In the data rows, the value 128 means zero.
Some points, one per row:
[157  73 210  14 196  81 125 171 155  69 154 184  81 165  32  13  96 161
 177  10 183]
[ 96 171  86 208  87 177 125  97 111 159 107 107 154  79 186 207 149  82
  98 203  76]
[154 103 188  65 175  90 104 163 167  40 145 200  93 113  51  61 141 145
 201  36 198]
[172  99 205  68 183  76 151  98 164  96 154 225 140 149  26   0 153 168
 218  22 255]
[ 91 159  57 182  71 178 112 150  97 145  98  57 131  87 204 252 129  96
  72 206  27]
[134 115 146 112 143 109 141 117 132 125 140 151 130 138 101  85 126 143
 155  92 158]
[130 114 160 103 155 124 129 128 139 123 136 158 124 121 101  99 115 129
 142  94 133]
[139 107 172  87 166 116 127 152 139 120 134 153 106 145  95  94 109 138
 143  90 135]
[108 161  85 204  90 156 140  82  97 189 129  90 171 124 188 170 129 115
  87 196  95]
[113 124 129 139 137 146 136 130 123 150 128 127 133 125 133 148 100 106
 105 139  86]
[104 149  67 173  88 153 142 120  97 177 127  73 145 150 188 178 113 121
  66 214  80]
[160 115 172 117 148 111 158  88 140 134 145 182 152 149  85  37 138 156
 168  88 202]
[181  61 234   0 217  60 119 179 168  26 161 216  56 152   0   0  97 166
 218   0 207]
[114 162  71 187  86 175 106 140 108 143 105  67 145  97 197 243 145 101
  89 201  71]
[144 105 158 102 155  99 140 112 149 113 151 170 127 147  82  60 135 141
 169  95 187]
[142 119 137 109 132 122 117 134 131 109 128 139 131 129 108 105 142 129
 149 109 164]
[102 170  70 215  65 179 117 116 112 147  98  79 148  75 198 240 147  96
  84 204  67]
[122 159 108 186  93 162 123 107 126 135 114 123 154  77 154 175 157  88
 124 165 117]
[129 127 123  83 136 114  98 184 127  80 119 116  80 117 117 155 128 122
 137 115 108]
[135 108 148 126 158 105 163  94 127 151 147 151 151 166 104  52 115 153
 123  99 163]
[ 83 132 142 214 112 195 143  76 101 218 125 123 173  77 181 211  76  70
  43 200  12]
[ 90 148  89 206  91 165 149  90 106 213 119  82 160 139 209 194  95 104
  38 217  55]
[143 127 106 104 127  98 120 151 135  86 132 111 115 152 113  99 162 164
 166 111 193]
[151 106 179 101 165 100 135 103 144 120 150 189 137 124  81  57 130 137
 164  68 179]
[161  87 164  64 166  83 116 154 148  70 152 161  91 148  65  66 137 158
 179  59 191]
[127 119 140 147 128 142 163  91 124 178 131 133 152 140 134 119 103 113
 106 138 103]
[148  87 185  40 179  81 144 157 152 100 154 161  94 165  68  37  91 163
 156  39 155]
[ 85 144  62 136  91 167  74 201  93 126 107  24  81  97 186 255 101 103
  45 206   0]
[114 133 122 110 124 146 109 165 120 112 116 106 111 112 141 179 111 108
 110 135  64]
[172 119 149  63 153  77 107 168 158  45 140 174 104 136  62  48 174 160
 222  53 239]
[106 142 104 177 108 150 148  87 116 193 129 111 165 130 162 157 106 110
  80 184  83]
[128 130 134 119 117 123 124 126 139 113 134 144 131 122 127 136 144 133
 138 122 131]
[138 138 142 160 120 146 119  96 144 115 128 154 140  80 129 141 158 104
 159 132 140]
[131 108 141 121 148 122 141 107 135 141 135 139 120 149 113  97 105 129
 111 113 122]
[104 161  72 182  89 157 131 115 109 153 111  94 161 126 202 197 139 113
  91 204  87]
[129 127 133 119 140 127 132 128 129 132 120 121 125 131 138 119 129 125
 132 131 129]
[113 135 122 170 122 143 151  97 117 186 124 116 153 144 156 127 116 122
  90 169 100]
[117 118 119  98 132 126 112 157 116 130 130 102  98 162 144 151 107 146
  95 135  87]
[ 93 135  72 164 102 155 137 136  74 207 115  40 127 168 203 199  85 136
  16 205  20]
[151  96 208  84 178 107 146 113 154  98 143 221 123 115  46  39 112 126
 176  47 177]
[110 114 145 124 139 140 126 141 119 127 123 135 114 111 126 146  98 113
 111 115  75]
[143 120 142 113 129 104 130 115 128 133 134 137 128 149 115  95 129 139
 136 114 145]
[132 148 105 105 109 127  92 167 131  61 116 126 104 104 113 155 167 125
 179 114 161]
[140 141 106 123 118 108 129 128 128 106 125 124 129 144 124 118 169 154
 161 126 181]
[129  95 153  86 161 120 143 126 129 147 142 145 131 162 108  80  97 140
 129  97 139]
[155  98 193  67 166  94 121 140 156  60 150 193 100 116  65  62 139 144
 202  39 188]
[138 104 196  97 169 123 137 116 145 119 144 190 130 111  69  76  99 123
 157  62 135]
[123 113 133 118 149 133 132 129 128 148 141 139 116 134 123 121 102 122
 104 121  98]
[154 152 132 112 110  97 112 142 154  52 126 157 135  97  89 117 184 129
 205  91 208]
[ 86 172  77 232  74 186 133  81  84 214 104  73 170 106 225 232 114  92
  47 240  28]
[155  83 191  67 187  87 150 140 150  98 151 174 114 151  63  37 110 153
 173  50 184]
[114 137  98 154 106 140 133 118 115 156 124 103 137 136 164 159 117 114
  91 163  90]
[141 107 159 103 159 104 159 112 130 137 149 165 131 153  96  71 115 135
 146  97 161]
[137  86 189  70 174 110 142 129 156 125 151 176 114 151  68  53  92 143
 142  65 150]
[106 133  92 133 114 152 111 163 107 126 105  82 113 116 156 205 125 113
  91 160  67]
[118 139 105 130 124 139 118 150 127 107 115 108 112 110 154 178 138 117
 112 148  93]
[190  79 240  33 201  60 142 112 195  56 167 255 119 129   0   0 146 163
 253   0 255]
[107 156  58 176  77 153 131 118 105 169 115  53 138 146 205 196 148 131
  84 211 107]
[152 112 172  97 157  91 137 136 157  99 151 170 116 144  88  51 144 154
 179  83 200]
[118 145  67 135  94 130 105 159 119 117 103  74 124 122 173 180 148 126
 113 168 104]
[104 139  86 143 101 165 124 146 107 138 108  84 124 116 168 202 123 111
  89 181  64]
[116 137 110 152 100 147  96 151 120 101 110 116 113  81 132 185 144 108
 140 141 112]
[ 85 160  56 223  80 188 136 109  85 215  97  40 162 122 230 255  99  89
  20 249   6]
[157 130 137  94 144 100 144 117 142 107 151 149 133 158  87  54 153 166
 164  90 213]
[124 125 134 132 131 132 139 120 112 144 127 123 126 124 130 126 120 135
 108 137 115]
[106 169  45 148  91 142 101 172 104 120 106  52 114 125 187 212 149 126
 100 186  89]
Then 23 other points, each followed by its number:
[125 122 149 115 138 124 118 125 144 101 131 150 121 108 107 118 130 127
 146 104 145] 0
[ 92 140  91 200  89 174 140  89  94 211 120  74 161 126 204 209  94  90
  24 219  34] 1
[114 166  82 175  84 149 108 125 116 135 111  85 147 114 176 194 144 114
 108 182  97] 2
[138 104 167  91 164 104 147 125 149 134 146 160 120 145  91  70 110 137
 133  86 150] 3
[164 138 154  89 135  95 110 152 165  42 132 160 115 112  69  77 178 146
 216  64 222] 4
[103 128 112 171 128 164 152  95  97 200 134 103 146 136 176 162  95 125
  56 176  76] 5
[141 114 142  76 152 110 114 156 132  90 131 143 104 135  97 102 132 144
 176  94 161] 6
[155 105 160  73 160  92 122 139 145 100 144 164 119 148  78  66 133 162
 167  69 183] 7
[117 137 110 139 114 139 124 134 119 133 120 103 120 104 141 161 127 121
 107 141  95] 8
[111 146  98 185 104 153 128 109 110 151 107  89 142 113 176 186 120 103
  89 198  73] 9
[105 150 121 185 110 149 133  82 118 182 113 125 153 115 166 169 111  97
  93 172  89] 10
[167 103 168  30 179  72  93 206 148  18 135 156  66 123  45  73 152 156
 215  33 186] 11
[145 108 115  84 135 103 119 159 134  91 130 114 106 156 106 107 140 154
 153 103 168] 12
[116 131 127 134 141 133 160  94 116 191 139 127 139 173 152 109 109 149
  97 143 128] 13
[151 135 120 109 123 108 124 140 134 120 123 128 121 137 120 106 146 144
 156 122 158] 14
[139 106 187  68 163 117 107 159 151  78 145 173  88 115  76  96 111 128
 174  53 142] 15
[ 96 163  56 186  68 174 105 149  96 143 103  61 120 103 205 255 135 105
  71 208  41] 16
[118 146 121 180 111 149 135 111 119 149 116 122 146 114 148 154 128 103
  99 161  93] 17
[144 126 133 121 121 110 112 145 139  95 129 130 119 117 115 120 157 138
 157 109 166] 18
[140 115 130  93 143 115 113 155 142  88 129 127 108 140 105  99 149 149
 159  98 169] 19
[124 146 118 168 105 143 154  72 122 191 129 139 171 130 150 117 135 139
 120 165 158] 20
[ 99 146  75 186  86 155 145 102  96 199 118  75 145 136 201 195 106 112
  50 209  64] 21
[165  55 228   5 215  70 134 154 174  86 172 210  80 179  18   0  91 170
 184   3 184] 22
Which three of these numbered points are nearest to each point below, ignoring the direction in which the first points spread most? Their numbers follow each, nearest first.
[141 142  99 109 117 111 105 159 125  86 130 104 113 134 127 128 162 148
 161 124 162] > 19 12 18
[138  92 167  53 185  94 126 157 134 111 144 145  83 160  85  71  86 144
 140  66 125] > 22 3 15
[103 149  73 170  91 151 119 134 113 161 115  68 137 138 190 203 122 108
  70 201  57] > 7 8 6
[186 101 202  56 181  81 136 125 179  48 155 220 110 128  26   0 171 154
 243  11 255] > 2 18 0
[142 106 145  86 152 109 122 147 137  89 127 136  99 129 106  98 132 141
 151 103 158] > 6 19 8
[ 90 175  73 216  68 179 133 100  96 181  95  80 156 108 207 229 119  80
  64 221  47] > 17 9 10
[131 151  97 146 113 121 112 146 127 111 112 103 130 121 146 150 170 134
 141 138 137] > 18 2 14
[124 113 149 113 152 125 137 134 129 155 146 132 119 144 123  99  97 120
 102 117 112] > 3 1 5
[140 111 206 124 167 121 152  78 151 147 137 202 153 114  84  70 111 117
 145  66 147] > 10 1 17
[112 175  41 194  64 161 110 121 100 167  98  57 149 135 208 216 148 121
  84 219  82] > 14 2 18
[155 104 138  75 153  88 113 157 151  81 143 140 100 150  84  66 154 159
 187  74 195] > 19 12 14
[114 155 119 176  99 158 113 121 125 131 108 129 134  79 163 194 142  95
 129 156  84] > 0 17 2
Here are 23 other points, each followed by its number:
[ 78 162  53 176  89 175 129 133  88 201 103  36 138 137 219 237  92 109
  27 216  12] 0
[119 166  87 195  80 156 129  98 116 123 105 106 158  82 181 187 165  97
 129 190 126] 1
[175  81 217  16 193  61 101 173 181  10 160 215  70 111   3  18 149 157
 253   0 238] 2
[130 128 125 125 137 112 160 104 120 165 146 130 158 185 142  84 114 146
  98 128 146] 3
[137  96 152  69 169 115 120 157 134 115 145 126 107 155  97  85  90 146
 138  81 128] 4
[ 99 125 118 166 125 158 156  98 110 196 129 107 158 131 162 159  99 118
  67 172  74] 5
[147 114 166 109 144 112 142 116 146 118 139 162 124 140  92  57 131 135
 156  91 171] 6
[163 114 152  65 152  83 135 142 151  74 139 161 122 153  78  36 157 159
 198  64 235] 7
[130 102 181 114 165 125 152 104 140 150 140 158 127 135  99  93  88 123
 120 103 119] 8
[137  67 211  48 198  88 146 132 155 113 165 184 102 157  48  26  91 150
 148  34 159] 9
[153  98 193 106 150  99 156 103 151 136 140 202 149 136  66  39 125 138
 158  78 189] 10
[111  98 163 122 149 128 146 113 143 159 154 155 130 145 111 108  90 124
 100 122 121] 11
[110  96 161 107 165 121 150 119 130 156 143 138 122 146 111 102 100 131
 116 111  96] 12
[132 113 185 117 156 121 144 116 134 122 141 183 130 106  81  83 108 124
 152  83 157] 13
[126 149  74 123 103 133 114 165 112 106 114  78 113 147 148 172 156 140
 132 171 129] 14
[104 201  33 239  36 175 111 106 102 159  78  55 177  91 239 255 178 100
  93 240  79] 15
[126 139  93 113 114 125  98 177 125  72 109 100 106  98 132 176 151 123
 142 134 113] 16
[139  92 170  43 186  84 143 154 136 113 152 147  89 190  75  36  95 181
 138  62 163] 17
[106 160  84 187  92 152 119 108 113 147 108 111 146 107 164 181 137 103
 104 177 107] 18
[109 143  88 181  89 150 135 113 111 169 115  95 146 131 177 168 128 115
  91 186  85] 19
[102  93 135 161 130 158 160  73 112 241 140 113 164 154 155 141  71 115
  34 158  64] 20
[156 123 152 107 140 108 121 141 154  92 137 156 123 124 101  87 138 137
 173  85 178] 21
[128 133 116 153 112 125 128 104 123 142 127 129 150 130 132 122 142 132
 126 145 144] 22
The same question for these:
[ 95 130 103 192 105 172 155  86  96 224 119 101 161 124 188 186  90 106
  30 198  46] > 5 8 11
[112 157  79 170  93 159 109 145 109 131 105  81 135 119 178 211 137 108
 101 179  84] > 21 2 18
[120 174  32 149  82 122  95 162 111 106  98  53 116 139 186 207 180 138
 126 198 121] > 14 7 16
[155 129 123  58 145  92 109 182 146  52 137 131 102 143  92  84 166 168
 191  76 203] > 14 16 7
[131 126 120 138 120 120 146  96 124 131 125 124 155 144 130  97 144 148
 132 127 171] > 22 19 6
[150 112 161 103 151 101 137 116 156 104 150 178 125 140  83  52 151 147
 179  78 207] > 22 19 6
[134 112 185 119 163 128 136 119 153 117 137 182 124 105  85 101 115 119
 158  89 129] > 13 8 6
[115  93 161 114 153 136 133 125 123 178 142 132 123 147 123  99  74 133
  86 117  88] > 9 12 11
[145 126 173 101 157 128 116 120 155  89 129 184 120  97  87 103 146 117
 169  80 165] > 18 21 13
[126 131 136 168 102 134 152  81 116 182 128 137 165 139 147 112 111 120
  98 157 130] > 10 6 5
[157  89 241  64 189 100 134 118 169  77 147 235 114  99  30  40 114 128
 193  16 176] > 13 8 11
[157 138 155 126 130 128 130 117 161  88 125 194 140  86  91  90 175 120
 205  86 204] > 1 15 18
